(in the rows, 128 means zero)
Where one turn sends some rows of the set: a few examples, then the rows asked
kamun: [144 162 157 123 138 135 152 122 132 116  93 163]
dima: [148 132 113 118 154 159 104 139 163 133 128 113]
Kif: [137 124 140 115 108 102 123 129  95 168 111 142]
budel: [105 119 133 112 120 115 140 133  98 168 121 145]
mag: [125 117 154 127 115 154 117 101 108 157 115 146]
gabaf: [108 115 142 124 104 108 162 139 129 128  91 135]
mepu: [131 134 136 109  92 135 169 131 143 106 113 138]
kaz: [132 136 108 127  98 116 113 126 115 161 149 110]
Lotut: [127  99 143 165 153  98 124 105 139 138 119 123]
zipas: [136 106 109 116 151 114 122 121  87 106 128 124]
vem: [127 136 126 112 150  74 141 137 148 129 152 120]
mutar: [131 144 146 119 163 115 137 112 131  80 107 134]
Suri: [135  99 110 154 135 115 111 128 136 161 150 127]
vumap: [137 105 134 131 177 102 115 123 137 152 124 108]
leka: [137 148 125 153 162 136 135 112 160  95 140 135]
vegaf: [122 109 120 117 157 142 153 113 128 153  99 104]
puveb: [120 122 172 121 126 112 118 139 113 158 131 154]
Mose: [165 145 129 149 147 132 120 119 170  97 120 124]
guf: [103 128 127  97 118 105 133  91 127 114 138 147]
boki: [136 144 128 133 112 156 109 102  98 112 102 123]
Bafa: [158 140 123 127 118 114 114 135 181 110 106 115]
Porab: [ 95 113 128 108 137 148 149 138 104 144 117 123]
Zokev: [154 144 113 149 157  94 145 149 161 120 127 144]
Fonar: [128 164 116 131 111 139 120 128 117 113 108 174]
daka: [127 183 144 124 108 109 126 110 149 127 134 114]
Vabu: [148 109 148 138 158 100 138 112 138 151 144 102]
zodo: [134 159 128 131  88 146 145 129 131 112 118 160]
puso: [159 162 126 144 143 118 114 141 108 119 124  91]
Dusav: [155 167 125 115 121 146 138 138 123 139 129 170]
gova: [135 138 135 123 100 125 114 165 164 109 119 144]
Rog: [123 118 116 126 163 126  93 142 142 146 109 100]
sodum: [162 143  97 159 149 132 144 104 150 118 117 139]

dima goes to gova
Kif goes to Vabu
boki goes to kaz
Now these:
kamun goes to mag
zodo goes to budel
puveb goes to Lotut
puso goes to daka
Bafa goes to mepu

Where one turn sends some rows of the set: a few examples, then the rows asked
Novun: [108 114 126 147 139 113  90 152 141 114 149 104 142 135 148 159 118 157
 116 125 169 108 127  99 149 131 127 116 181 140 152 124 130 127 134 138
  92 131 103 135 138]
Bugop: [105 116 132 130  84 120  76 151 142 135 143  81 127 116 147 136 153 125
 146 152 177 120 119  86 156 124 176 153 164 139 133 147  91 122 128 122
 114 121  91 151 120]
vel: [123 162 151  79 124 136 113 115 155 100  98 145 137 114 154 138 163 163
 145 116 157 120 158 115 149 119 152 103 116  99 158 140  78  96 140 146
  97 120 143 132 139]
Tig: [158 152 131 127 134  78  87 132 118 137  83 126 115 125 134 127 157 121
 148 108 155 144 121 138 131  67 151  78 173 127 128 146 136 136 108 112
 108 150 126 154 148]
muduf: [132 167  92 116 127  78  99 103 148 141 106 146 100 130 144 147 149 136
 145 157 163 136 153 109 130  80 140 138 163 102 158  88 128 100 131 141
 136 108 125 126 167]
rati: [129 153 158 105  96 149  99  88 157 108 127 106 118 109 119 122 160  94
 143  89 150 148 137 122 136  77 123  96 158 119 118 150 109  89 118 136
 153 112 116 123 163]
Puf: [112 149 146 112 101 117 130 144 126 121 123 124  74 161 146 120 188 129
 160 154 139 101 139  93 115  99 162  88 172 183 134 108 122 110 139  99
 163 102 122 147 112]
muf: [143 155 142 145  97  66 131 143 126 128  92  87 114 127 167 122 157 135
 165 144 151 141 170  90 122  98 182  81 154 116 143 152 117 102 130 127
 106 151 158 144 127]
mas: [111 131 155 130 124 121 120 129 141 144  96 120 124 147 114 145 118 137
 160 185 146 133 149  96 109 103 122  88 170 155 209 150 117 132 129 116
 134  95 124 134 164]
Miro: [141 142 123 119 108 119 129 136 149 105 109 118 150 134 107 128 138 136
  93 117 154 156 102 100 121 118 193  99 153 173 137 142 125 135 124 114
 135 139 119 165 121]
zemum: [121 120 138 153  84 127  78 150 161 147 135 118 151 108 119 115 144 113
 115 138 146 151 141 116 170  95 114  93 146 121 133 103 121 111 121  96
 125 141 118 157 158]
sepeb: [143 116 122 126  91  86 146 146 154 110 137 105 136 109 114 131 123 145
 118 152 159 147 128  90 137  91 167 118 160 151 153 157 107 100 105 116
 136 157 142 101 164]
zab: [124  94 133 152 127 105 105 144 127 138 129 126 127 125 111  93 139 103
 153 108 181 117 122  85 127  88 167  82 142 142 150 117 112 112 107 116
 141 100 121 105 101]
Gibir: [128 140 182  94  92 108 149 160 126 137 118 109 105 124 156 143 154 114
 120 139 182 120 173 101 127  91 154  78 144  94 154 139 118  94  96 117
 138 116 150 109 119]
lodu: [104 156 135 130 130 111 106  93 126 161 125  85 115 145 147 122 125 137
 155 130 133 125 131 121 107  99 155 159 159 169 146 142 123  91 118 156
 129  91 117 160 129]
rotuf: [135 129 163  81 109 125  93 148 120 128 103 121  99 140 110 165 157 107
 120 146 156 142 156 112 128  96 151 116 115 172 153 122 113 131 118 110
 180 118 155 116 154]
vizu: [115 167 168 121  97 158 128  85 151 108 135  92 140 130 138 134 138 122
 133 115 147 141 172  95 131 110 135  63 139 125 138 134 110  78 128 151
 130 124 160 140 149]
biru: [112 149 128  99 134 144 143 161 160  90  89  97 140 157 141 128 176 157
 141 122 140 124 163 115 111 115 150  96 159 174 130 131 108  67 108  92
 134 141 128 109 150]
Raba: [132 156 159  92 109 137 109 151 148 117  81 141 153 137 144 112 167 132
 128 107 182 105 142 141 135  89 144  78 155 111 107 119 142 107  90 110
 134 136 124 139 120]
zofik: [103 140 135 152  97 102 120 155 175 127 131 107 127 111 142 128 147  95
 106 121 161 166 174  98 137 130 140  82 144 137 147 130 110  82 143 117
 100 115  82 141 122]
tato: [137 102 124 113 137  82 168 130 165 130 110 121 129 143 147 151 171 134
 131 140 135  91 126 114 125 120 153 124 171 143 142  88 128 126 100 135
 146 105 125 132 109]
Muk: [ 93 109  90 106 142 129  89 118 134 109 116 105 154 121 163 149 193 129
 134 151 138 112 187  91 113 117 127 126 159 136 131 133 116 124 125 123
 137 149 116 150 161]
zumav: [122  94 125 139 164  76 134 104 164  75 103 116 128 120 133 151 169 123
 148 104 176 115 149  90 130 104 140 113 146 130 134 116  88 121 112 110
 115 120 154 134 139]
Bib: [122 109 116 118 145 141 118 149 118 129  90 143 105 121 155 126 135 131
 171 143 172 101 155 133 144 109 160  96 139 170 155 125 147  93 106 120
 139 116 138 116 193]
faf: [123 127 103 124 129 127 130 104 132 167 100  95 112 141 141 108 183 159
 142 143 135 135 150 134 102 113 179 109 154 108 152  98  98  90 128 143
 119 118 114 179 132]
lora: [146 133 155 141 133 166  89 123 166 103 105  85 137 151 130 124 169 108
 136 163 137 112 132 106 126 100 151  92 165 126 168 113 101 130 159  91
 164 104 141 118 134]
nono: [121 129 169 110 159 102 118 116 144 114 120  98 122 113 126 135 132 134
 157 132 168 132 150  95 138  70 171 140 136 140 121 119  82 110 121  86
 136 130 139 203 130]
gele: [117 143 154 127 151 141  84 117 178 112 111 113 117 137 128 136 134 115
 128 173 184 109 175 136 107  85 160  93 148 155 152 165  91  81 145 114
 129 124 105 108 161]
gakeg: [ 99 150 168  93 113 100  83 138 155 142 101 113 113  75 155 119 186 109
 143 127 160 115 142 128 159  82 124  97 161 161 164 134 130  99 149 114
 106 115 126 125 177]
moker: [113 136 127 104 129 110 137 137 157 152 103 132 117 112 152 155 138 142
 125 169 168  99 144 117 131  92 188 161 147 144 126 129 132  94  82 111
 144 113 131 177 154]
por: [ 91 148 171 119 109 108 110 141 153 144  97  77 135 117 175 121 190 129
 137 125 161 113 141 114 144 113 133  60 149 164 163 112 130  95 173 129
 126 127 145 159 146]
Modog: [103 132 103 151 116 108 108  87 134 136 108 115 129 158 158 132 155 129
 147 127 119 101 115  91 135 109 131 155 166 137 152 137 125 102 119 156
 125 106 151 124 163]
bisel: [107 136 114  88 149 113  90 124 122 134 141  68 143 115 157 162 159 113
 153 158 152 145 181  97 107 102 134 125 160 156 151 110 114 127 118 116
 161 115  97 151 131]
Mufa: [110 142 132 152 139 127 110 163 125 111 138 154 125 134 145  84 124 133
 119 133 172 105 142  72 138  77 165 107 146 134 126 147 119  72 131 101
 124 127 141 153 123]
zeto: [122 138 114 131 110 132 109 140 161 102  78 125 132 155 149  96 172 124
 164 180 159 134 120 134 118 113 126 117 167 159 151 176  99 106 145 121
 149 104 107 159 146]
Gizuk: [118 155 163 101 109 114 103 122 154 132 124  85 108 119 129 157 170 177
 153 101 181 133 115 125 120  72 125  89 144 100 154 117  82 106 122 117
 166 104 124 137 135]

mas goes to lora
nono goes to muf
Now these:
sepeb goes to zab
lodu goes to vizu
muduf goes to Gizuk
Novun goes to zemum
bisel goes to por
rotuf goes to Puf
moker goes to Gibir

Where one turn sends some rows of the set: a few examples, then the rows asked
fizo: [116 156 157 123 122 157 111 152 128  90 107 134 124 179 130 142 157 133
 138 122  89  49 124  91 147 132  97 165 120 104 202]
veke: [134 161  89 110 119 150 122 137 138 122 114 147 148 147 155 129 170 131
 150 138  85 143 113  90 154 131 108 159  82  92 216]
veno: [129 127 115 141 117 133 109 145 114  80 144 164 129 182  90 140 127 162
 119 145  68 140 130  86 157 134 113 138 137 101 127]
Zutu: [102 141 176 143 116 150  97 160 147 130 112 146 123 182 138 145 149 139
 123 134  65  82 126 102 158 132 115 137 150 120 208]
mibo: [122 132 136 142 116 136 105 148 115  87 136 164 128 179  92 143 124 164
 116 141  52 141 133  90 158 132 112 135 139 102 118]
vuzep: [128 147 126 105 120 161 115 130 133 139 116 121 139 118 129 134 123 146
 144 124  70 114 139 179 136 117  89 178  82  49 169]
sesa: [122 142 142 136 119 143 106 147 109  80 126 158 128 176  89 144 125 160
 121 134  47 129 132  88 154 131 104 144 129  94 110]
Fod: [131 185 117 102 119 157 126 138 126 113  92 141 137 143 155 127 175 132
 154 123  66 134 106  98 147 119  96 173  76  93 195]
Pamun: [130 115  84 111 118 145 135 132 127 133 139 145 113 123 149 128 116 149
 119 137  98 131 131 180 137 103 108 165 113  91 197]
migaf: [130 144 124 142 126 146 130 136 156 109 134 129 127 141 167 142 143 179
 124 136  75  83 130 180 126 141 114 147 130  88  98]
kib: [121 143 133 132 118 147 113 150 135  91 124 141 126 188 131 135 159 138
 139 134 111  63 123  91 151 134 107 156 132 111 222]
beb: [115 179 140 102 118 158 125 144 124 129  83 150 123 136 167 135 162 128
 132 118  38 139 107 106 148 111 102 162  89 112 183]
Gine: [125 131 120 123 112 141 126 140 130 154 124 145 109 131 145 124 122 157
 125 134  76 151 124 196 138  96 111 160 127  96 186]
zatik: [133 135 113 135 119 136 112 142 109  67 141 159 132 180  87 139 130 160
 125 140  74 127 131  81 154 133 105 147 125  93 124]
Nos: [133 125  87 100 122 157 128 126 129 125 133 131 132 116 140 134 118 142
 132 130  95 107 140 170 136 117  96 177  85  60 185]
metad: [129 144 130 130 121 142 110 142 108  69 131 155 130 177  86 142 130 159
 126 134  62 122 132  84 151 133 100 151 120  90 113]
Sazik: [136 134 110 150 124 139 124 135 166 113 147 130 137 149 162 139 145 184
 128 146  88  95 132 177 129 146 120 141 136  85 113]
mafir: [140 142 109 146 124 141 129 134 161 103 145 126 137 152 159 136 151 184
 137 144  97  91 127 178 125 143 116 149 131  83 111]
tomov: [104 156 184 130 120 160 100 157 136 113  98 138 122 176 135 147 150 133
 128 121  61  59 127  98 152 131 102 154 131 109 192]
losob: [115 133 145 146 116 142 103 157 147 117 126 149 125 190 136 138 153 141
 129 143  96  85 124  98 157 134 118 139 152 121 226]
gazak: [109 153 125 112 117 156 118 144 137 149  99 160 126 134 176 140 150 125
 116 129  39 154 114 103 156 119 117 142 106 121 197]
vud: [121 141  94 118 117 151 115 139 147 143 119 158 142 141 168 137 155 128
 126 142  68 156 117  94 160 130 121 141 102 110 216]
Faru: [129 134 120 150 125 144 124 136 164 117 141 131 133 144 167 143 139 181
 121 142  75  91 133 179 129 144 120 139 136  89 105]
bubu: [138 148 117 141 127 143 133 134 154  98 137 126 129 147 162 137 149 183
 133 136  88  83 127 179 124 139 111 154 128  85 102]
Zul: [124 150 146 119 115 150 115 140 133 156 109 129 124 126 132 128 127 156
 141 127  56 141 128 197 138 105  98 168 108  72 170]

mibo goes to veno
migaf goes to Faru
Now these:
veke goes to Fod
Nos goes to vuzep
tomov goes to Zutu

Where one turn sends some rows of the set: a few examples, then the rows asked
rif: [116 130 129 131 117 107 173 129 131 129 127 134 105 111 134 120 129 144
  87 136 106 171 113]
Funit: [116 117 142 159 143 127 133 149  97  98 175 136 132 107 116 122 138 139
 109 125 170 134 139]
Pup: [130 149 141 120 152 123 118 168 121 129 128 118 133 132 159  88 139 140
 124 142  70 121 142]
Febug: [131 153 155 109 103 116 124 102 137 133 123 143  95 130 119 140 132 142
 144 118 138 171 132]
ruvi: [112 123 123 167 181 132 115 165 127 124 143 127 140 121 128 104 120 144
 131 144 151 117 159]
lovi: [132 133 119 127 102 161 123 137 154 152 165 113 143 125 109 146 160 105
 138 142 108 118 101]
mavid: [170 123 116 118 117 156 131 149 116 112 142 126 124 128 136 146 123 169
 156 151 125 141 172]
pofik: [135 123 126 117 117  90 144 141 125 122 139 121 138 137 130 131 100 119
  90 128 143 187 136]
Setok: [152 124 143 118 160 101  96 130 124 143  82 130 117 141 147 127 134 128
 152 122 114 102 141]
rofot: [183 124 141 121 148 168 133 141 116  98 140 128 127 131 118 134 144 152
 155 125 149 138 145]
mol: [137  84 102 124 149 118 153 118 108 140 129 145 134 113 124 149 145 155
 138  89 128 127 159]
lamif: [120 149 127 138 109 126 116 146 114 138 127 129 133 150 116 159  82  93
 158 143 133 112 119]
pero: [140 125 132 103  76 108 127 121 129 121 139 128 101 126 125 156 161 153
 121 125 126 165 140]
nat: [104 129 116 153 126 133 134 143 127 127 181 128 139  97 124 118 130 154
 115 152 152 152 171]
zude: [114  93 130 126 158 133 137 124 114 142 128 142 136 158 137 152 117 158
 143 106 124 130 173]
disim: [129 129 129 166 164 137 113 134 114 131 177 139 122  86 145 111 122 122
 129 143 131 108 151]
bobif: [160 137 125 110 155  86 110 174 114 130 123 124 156 109 137  88 123 126
 140 109 106 128 129]
nuvaf: [110 161 118 133 107 125 147 134 123 119 126 125 109 117  99 124 142  88
 115  95 138 135  95]
Vime: [101 128 126 126  71 108 141 150 121 141 126 121 119 125 124 145  95 123
 117 136 114 126  97]
sagu: [104 169 106 129 107 126 127 131 127 163 129 143 150 103 101 132 137 106
 166 109 115 117 128]
fif: [158 127 124 108 138 115  90 118 146 160 118 123 122 122 156 128 155 127
 148 132  90 113 157]
Buk: [167 135 128 128 134 153 144 137 117 118 123 149 106 103 121 130 123 172
 177 127 125 134 141]
muv: [172 138 134 112 153 112 137 135 109 128 122 105 144 102 157  89 139 110
 105 151 110 118 141]
zep: [111 137 128 114  97 141 132 142 157 141 141  90 151 150 110 130 131 102
 101 138 144 150 117]
tanad: [136 123 157 107 107 110 132 127 127 111 106 123 112 154 110 146 150 152
 122 124 159 163 128]
vali: [126 137  87 144 117 128 162 153 121 120  94 115 127 124  93 141 156 110
 130 138 143 106 111]
nebip: [104 127 114 128  85 131 136 155  97 127 137 116 149 140 126 160 158 118
 119 145 102  92 139]
vodin: [136  91 111 158 152 117 120 165 120 131 162 126 147  82 132 115 135 153
 124 146 139 106 139]
Sak: [126 131 154 122 130 140 140 123 118 145 108 112 175 139 102 136 136  98
 131 139 159 101 108]
Vefu: [138 166 108 129 121 125 127 141 115 133 112 121 137  92 126 106 154  77
 124 109 114  95 123]
vin: [124 124 124 125  97 105 112 177 107 140 105 119 153 119 138 127 115 117
 130 131 100  84 113]
kuva: [120 135 152 124 134 116 131 144 138 121 158 139 123 138 121 118 132 126
 103  97 115 184 102]
ris: [102 120 152 159 138 126 137 139 120 134 161 147 132  91 118 113 106 167
 133 141 154 136 126]
bimis: [166 111 113 112 148 103 105 139 126 128  97 114 124 131 142 130 182 128
 129 121 112 103 152]
loto: [135 102 131 121 159 152 144  89 123 150 153 140 132 126 139 146 145 135
 133 104 121 133 165]
zefer: [122 150 140 117 128 152 110 152 148 152 113  96 170 142 132 105 139  99
 120 146 115 107 131]

rofot goes to zude
bobif goes to kuva
Now these:
ruvi goes to ris
sagu goes to lovi
zefer goes to Vime
Febug goes to fif

